Each row is where one point has got to under a steady rotation. How many ticks took it there?
The counts run from 0 to 421.
[  6 -18 -24 -15 -31  -9 -18  35 -15  -6   3   2 -26 -12   4   7 -13  -4
  10 -19  13   6  -9  -1  -6  17  20 -16  -3  -1  21  -7 -25  -1  13  10
 -25   8 -37  23  11 -13   5   9   2  -2 -13   2  20   1   4  -5   3   7
  15   8  14  10   0  -4  20  11   7  12   5 -12  -7] => 109
[  3  -4  -6  12  -7 -11 -16   9   4   1   4 -21 -20 -14  -7  11 -12  -8
  -2   4  22 -10   8  22   5   3   1   0 -18 -13   1   7 -10  -3  10  -8
  -1  15 -17   9  16 -14  41  10  -5 -19 -12  31  17   1   0 -10 -15  -2
  -7  19  21  22  -3  -8   2  12   1  35   9  -5   3] => 191
[-10 -16 -10  -9 -21   1 -31  20  -6 -12  -2  -6  -7 -11 -16   5  -6  -8
  20  10  10  -2   0   3 -12  12  22 -12 -12 -13  12 -13   5  -1   6  -4
  -7  -5  -4  20  19  11   3   4  -1   4 -12  22   7   8  20   5   7  11
  -7  10  15  12   0   6  38  33   0  35   3  -9   9] => 153
[  8 -15  -3 -14 -15 -25 -24  27 -10   0 -12   2  -6 -38  -7 -10 -14   9
   4 -16  -7  20  -3   8   2   8   3 -13 -19   5  14   7   2   7  20   0
 -12  15 -13  10   4   2  30  -8  -4  -7  -7  19   6  -7  15  -1   5   8
   2   3   6  -6  -7  -7  25  17 -10  38  11  -9  -4] => 380
[-12 -10   2  14 -19 -13 -12   8   0 -12 -10   4 -12 -27  -7   1  -5 -18
  11 -13  28  -9 -13  -4  -5  16  -1 -23  -1 -15  14 -21  -2   3   7  12
 -15  12  -2  12  29 -10  31  19  11 -12   0   9  16   4   8  -8   4  -1
  -9  26  21  13   6   9  22  25   4  19  -4  -6  -6] => 185
[ -5  -8  -6   4 -10  -8 -15  23 -22 -14   8 -14 -17 -32  -4  16 -12   6
  -1 -24   7   3 -18   9 -11   5  14 -15 -23  -7  11   3   2  19  14   3
   3  10 -22  23  33   3  27   0  11  -6 -10  14  20   3   5  10 -10   6
  -4   8  14  13   7  11  16   7  10  26  -2 -20   6] => 420
[-15 -23  -7  12 -24 -13  -7  12 -16  -4  -6  -8 -22 -13   5  15  -1 -12
  -8  -1  12  -1  -9  -8 -13  24  -9   0   7 -10   1 -12   6 -16  16   7
 -24   9  -8  24   7   5  32   6  13  -2  -1   2   6  -6   0 -10   1  -1
   7  10  18  -2  16 -26   5  25  -4  33  10  -1  -1] => 78
[ 15 -18   0   5 -20  -3  -9  25 -14   0  -9  -7 -17 -21   0   4 -12 -11
   2   0  21   9  -1  10  -1  19   3  -3 -28   0   2   4 -10  15  -1   0
  -7   0 -15  26  19 -12  45   8  -1 -21   8  13  10  15  21  11  -9   2
   5  17   5   3  -4  -4  22   6  -2  32   6  -2  -5] => 211
[ 11 -10   1  17 -38   4 -18  26   7   1   0  -5 -20 -35   6   9 -16  -2
   1 -16  14   5   6  -6  -2   7  15   3  -9   3   1  -6   3  -9   2   2
 -15  24  -4   6  22  -2  37   1  12   8 -10   2   9  10  23 -11   2 -11
  -6   5  22   7  15   6  24  24  -7  19   1   0   7] => 52
[  9 -13  -6   2 -17  -8  -9  28   5  -3  -5  -8 -28 -22 -16   6 -13  -8
  -1   9   9   8   3   1  -3   6  -5   5 -18   5  -5  -1   1   2   3  -7
 -24  12 -11  14  12  -8  44   1   9  -5   5  16   6   0  24   0   0  -2
   7   6  10  14  -1   1  19  16 -25  33  -1  -6  -1] => 360
[  5  -4  -5  -2 -12 -15 -18   3  15 -11  17  -2  -4 -25 -10  19 -17 -14
  -9 -10  22  -8  -5  -3   8  10  19 -24  -6 -15   7   1  13   7  17  -3
 -21   4 -21  10  21   1  31   8  -7   2 -15  11   8  -8  -4  -7   7  15
 -11  -2  27  14  15 -12 -11  18  10  30  -6  -8 -10] => 18
[ -8 -18   1 -14 -15 -23 -24  24  -6  -5  -3 -10 -25 -16 -17   8  -3  -6
   8   0   3  14 -12   7   7  20  13 -18 -18  -1  21   5 -17  13  30   4
   0   4 -11   6   5   9  12   5  -6  -4 -30   7  30   9   7  -5  -1 -12
 -12  10  12  21 -15  -1  23   8  -3  31   5 -13   3] => 398
[ 15 -10 -15 -10   3 -16 -21  14  -3  -4  -2 -11 -20 -15   0   5 -20 -12
   3   3   1   6  -3  20  -8  25   1  -3 -16 -19  19   1  -9  15   9 -10
  -7  14 -15   8   7   1  29  11   3  14  -8  37  19  16   5   3  -6   2
  11   9   3   1  -5 -26  -2  19  -6  25  17  -9   5] => 93
[ -8 -16  -5   0 -18 -33 -19  25  -7 -10 -13  10 -23 -17 -18  13  -6   3
  -2   1  25  19  -6 -11 -14  34  10 -13  -1  -4  -1   2  -3   2  19  -6
 -27  -5  -8   3  -3   1  10   9  -3   3 -20  -3   1  -2   2  -7  14  -6
  -1   5  15   3  -7 -26  12  25  -2  27   1 -12   2] => 98
[ 16   0 -13  -1  -6  -6 -16  19   0  -3  15 -24 -22 -15 -20  22  -9 -13
  -9  -4   2   3   0  15   1   6  19  -8 -25  -6  13  12   2  17  13  -3
  -5  11 -29  17  21   3  30  -5   5   3 -19  17  25   3  10   1  -8  -1
  -1  -4  20  19   2  -2  -1  -1  -4  31   1 -17   8] => 270
[  0 -30 -10  -1 -23 -13 -29  32   1   8  -3  -6  -1 -16  -9   8  -4 -14
  -6  -2   1  12   2   1  21   2  15   2   8  -6  19   3 -14  -3   2   0
 -14  12  -2  10  25  -6  35   8   9  -7  -9   6   7   4  23   4  -2  -4
   0  -1  24   9  21   2  16  13   7  33  21   0  -2] => 179
[  9 -19 -12   3  -4 -18 -18  20   3 -20   1  -4  -9  -9   8  10 -10 -15
  -1  -3  19   0  -5   0   9  30   2  -9 -10 -31   8  -4  -4  10   6   5
 -13  -2  -4  22  21   0  24  20   1  -3  -7   5  20  -5   1   7   9  11
   8  10  16  21  17  -5   3  16  14  36  19   1 -11] => 38
[ 19 -13  -9   5  -9 -21 -26  17  -6   2  -2  -3 -16 -21  -1  12 -10  -8
  -6 -11  31  -3  10   3   6  10  19   0  -5 -10  14  -4  -5  -7  22  -3
 -27   9 -28  -6  11  -7  32  21  -6  -8 -18  12  14  -7  -3  -5  14  -6
 -10   0  24   5   5 -12  -5  10   0  26   5 -11   7] => 69
[-12 -17  -4   7  -7 -19 -26  11  11 -20   5  -7 -20  -5   1   9  -5 -16
   3   2  19  -3 -10  -5  10  27   7 -13 -12 -28  20   3 -18   5  18  18
 -12   4   3  12   7   1  19  17   6   4 -18   2  20  -7  -2 -13   1  -8
  -9  15  17  29  15 -13   1  27   9  28  20   4  -3] => 39
[  7  -5   0  -9 -12 -12 -10  14 -22  -8   8 -11 -20 -23  -6  17  -3 -10
   4 -14  11   1  -1  13 -19  11   9 -26 -19  -1  14 -15   2   1  25 -11
   0  12 -26  22  20  -3  17  12  -1   1 -10  20  28  14   8   0 -11  16
  -3  12   0  11  -5  -9  16   9  -4  16  -4  -8   3] => 113
[ 16 -15 -19  11  -9  -9 -14  18   1  -7  -5  -7 -31 -29   1  10 -20  -3
 -11 -17   8   6  -1  13   0  27   3   1 -15   2  11  10 -22  12   4   2
 -17  28 -17  11  17 -10  36  11  11  -6   0   5  22   1   6  -2 -16 -22
   3  14  12  12  -4 -13  -5   5  -6  22   9 -14  -9] => 368
[ -4  -2  -7 -12 -15 -28 -15  15  12  -5  -6 -10 -11 -20 -26   6 -14 -10
 -10 -11  -7   6 -11   3   6  15   4 -19   5 -21  25  12   6  20  14  -2
  -5   8 -10   4  23   6  35  10   6  17 -18  18   3 -10   2  10  10  16
   2   1  15   8  11 -10 -16  20   7  28  13 -13  -8] => 274
[ 10 -19  -9  13  -8 -22 -13  30 -11  -2 -11   0 -21 -36  -2   9 -20   1
  -9 -21  15   9 -16   8 -12  27  13 -20 -13  -6  13   0 -23  13  20  -5
  -1  18 -19   9  19 -10  26  12   5  -7 -16   2  24  -1  11   2 -14   3
   8  19   1   7  -5 -16  10  12   5  19   8 -12  -3] => 369
[  1 -19 -11   2 -24  -2 -18  30   0   2  -9 -16 -25 -15  -4  -6  -5 -17
   1  10   8   4 -11   6  -9  23  -4  -9 -20 -13   8   8 -26   6   3   4
 -12  -5 -23  18   9  -4  29  12   7 -13   3  15  13   7  21   2   1   5
   7  10   5  15  -4 -15  21  20 -14  33   9 -12   1] => 82
[  0  -2 -12 -12 -25  -6  -3  10   0 -10   1 -22 -28 -19   0  15 -10  -9
  -2 -14 -12  10  -7   6  -5  15   6  -4 -15  -4  12   9 -24  -7  13  22
  -4  32  -8  24  14   2  22   4  11  17  -5  14  26   7   9  -4 -17 -17
  13   8   4  17  -5 -10  18  10  -7  25  13  -7   0] => 111
[  4 -12 -29   5  -8 -10 -18  19   2 -18   8   3 -25   1 -14   4 -16  -7
  -2   0  20 -12  -6  -5  17  18   8  -6  -7 -19   7   5 -14   3  -8   6
 -25  17 -13  11  18 -19  30  19   0  -6   0   6  11  -4   5  -4   1   5
  12   9  19  24   7   8   8  19   7  27  15  -2 -13] => 187
[ -8 -13  -3   4 -37 -16 -20  25   5  -2  -7   1  -9 -13 -22   0 -16  -8
   2  -3  -1  -4   7   0  16   2  21  -7  14  -8  20   7 -16   6   3  12
 -18   5 -12   7  22 -17  33   8   3  -8 -15   1  -1 -12   6   0   4   3
  -7   9  37  20   1  15  13  20  10  29  -1  -3   6] => 29
[  2  -4  -2   5 -17 -16 -21   4  11 -12  16 -10 -14 -11  -3   6 -10  -2
   0   1  18   3   8   0   5  14  19   1 -15 -10  14   9 -14  -6  18  18
  -9  16   0   5   5  -5  22  11  -9   7 -26  10  19   1 -10 -21   2 -17
 -10  13  26  26   5  -1  22  16  11  31  17   7   6] => 40
[ -2 -13 -24  11 -23   0 -29  33   9   8  -5 -21 -15 -12 -13   1  -9  -2
   7  -6   9   1  -1   0  -4  16  22  -8 -11 -21   9  -1 -18  19  -9   3
 -11   1 -12   9  16  -4  24   9   7  -2 -13  12   8 -11  23   1  -5   9
  -3   4  12  15   8   5  10  30  -6  22  18 -12   4] => 310
[  1 -21 -15  -6 -24 -15  -9  13 -10   8  -1  -7 -15 -12   2  12 -15 -13
 -14   9   5   6  -2   4  -9   9   9   3   4  -4   9   2 -17  -4  13  -5
 -29  11 -12  18   7  -7  37  13   7   2  -9  13  11   0   5  -9 -10  -4
  15  11  17  -3   9 -36   2  24  -5  37  12  -8  -1] => 357
[  8 -10 -18  -4 -29 -21  -8  29   5  -8   1   5 -25 -11 -25   9 -14 -10
   5 -15   0  -1  -9   2   8  10   6 -13   9  -3  18   6 -19   0   7  11
 -26  20 -25  15   2 -13  22  10   1   5   1   0  14 -19   6  -8   4  15
   9   4  13  17  -8  -1   6  13 -12  19   3 -15 -17] => 108
[ 21 -10  -5 -10 -15 -17 -21  21  -1  -6  -6   2 -25 -30  -3  -6 -17  -6
  11 -16  15  17  -3   4   9  30 -13   3 -22 -10  22   6   3   9   4  -2
  -6  18   4  -2  10  -2  39  12  -3   5 -10  25  11  21   9   7  18   3
  13  12   0   7  -4 -13  17  22   1  22  21  -6  -3] => 222
[  1  -7   1 -23 -12 -24 -20  13  -3 -11   1   2 -21 -22  -4   1  -7  -6
  17 -10  19   3  -3  -5   2  20  -3  -5   0   0  22 -19  18 -15  22  12
 -18  16  -4   5   2  14  28   0  -1  -3 -17  19  13   1  -5 -17  12  -9
  -2   6  23  -1   2 -10  20  22  -9  26  14 -13   6] => 225
[-14 -19  -9 -13 -25  -6 -20  13   8   6   6  -9   2 -28  -6   6 -16  -6
   6   2   0  11  10  17   2   0  23 -11  -8  -6  12  11 -10   9  15   3
  -4  -2  -1  17  18  -8  20   1  -2   0 -24  24  11   3   3  -2  -7  17
   3   9  21  11   7 -16  26  32  17  44  13   2   3] => 22
[ 15  -7  -4   5 -11 -16 -22  19   2   0   2   8 -28 -24 -11  -1  -6   3
   9  -8  13  14 -10   3   0  27   8  -5 -22  -4  22  -6 -20   1  28   2
 -12  20  -7 -10   2  -1  20  21   7   9 -29   6  24  13   5 -15   4 -13
  -7  10   9  14 -10   1  20  26  -6  21  13  -2   4] => 91
[  6   6  -1 -13 -13  -5 -25  23   4 -18   2 -11 -21 -21  -7  -5 -15   1
  -4 -12  -1  17  -8   2  -1   2  10  -4 -26 -24  11  14  -5  18   2   5
  -7  15  -1   3  21  13  31  13   7  21 -11  12  13  10  10  13  11  -1
   7  -4   4  19   0  14  13  16   0  25  16 -13  -1] => 143
[ 17   2 -12 -12 -12 -29 -12   6  -5  -9  10   2 -28 -14 -22   3 -16  -7
   8 -15   2  -2  -6  19  -8  11   3  -9  -9  -1  20   2  -5  17  17   4
   1  29 -19  10   8 -16  38  12   0   5 -18  30  21   5  -4 -10  -8   1
   1  13  14  18  -7  -2  12  11 -10  26  15 -13   6] => 242
[  5 -18 -15  -5  -8  -6 -37  22   1  14   3  -3   5 -29   8  -6 -13   3
   0  -9  10  11   3  10   0  12  28  -4  -4  -4  19   7 -20   8   3   0
 -14   7  -7   4  15 -11  31   1   9   4 -12  19   4  -2   3  -1   2  -9
   4  10  27   1  13 -11  11  26   6  34   9  -7  12] => 329
[ -7 -18  -9 -11 -27 -11 -17  20 -19  -3   5 -12 -13 -25  -4  12 -11  -3
  10 -15   8   7  11   4 -14   8  20 -11   0   0  17 -11   4  -7  17   4
  -5  23  -7  15  23   7   9  -2  -4   6 -18  20  15   5  14 -10  -9   6
   0   5  12   0   1 -17  30  27   2  21  11 -10   4] => 409
[-22  -6  -2 -11  -7   0 -23   3  15   2   4 -22 -11 -23   3  -2 -11  -4
   1   4  18  -6 -10   8  -9   4  13 -12 -14 -10  13   3   6   0  16   7
  -6   0   1  16  13  12  31  -5   8  -1 -10  31  15   1   5  -6  -7  -5
  -6   9  30  11  16 -25  14  31  -3  39   2 -23  14] => 173
[ -1  -1  -2  -5  -3 -20 -20   5 -14  -1  -7 -11 -32  10  -4  -2  -5 -18
  -3   0  16 -10 -13   7  -3  26   7   6   4 -25  23   0 -15   6   0  18
 -13  -3 -21   5  10   0  29  20  13 -10  -9  11  22   3  -5   8  10 -10
  -2  14  24   8   4 -19   0  11  -9  27  25 -21   6] => 216
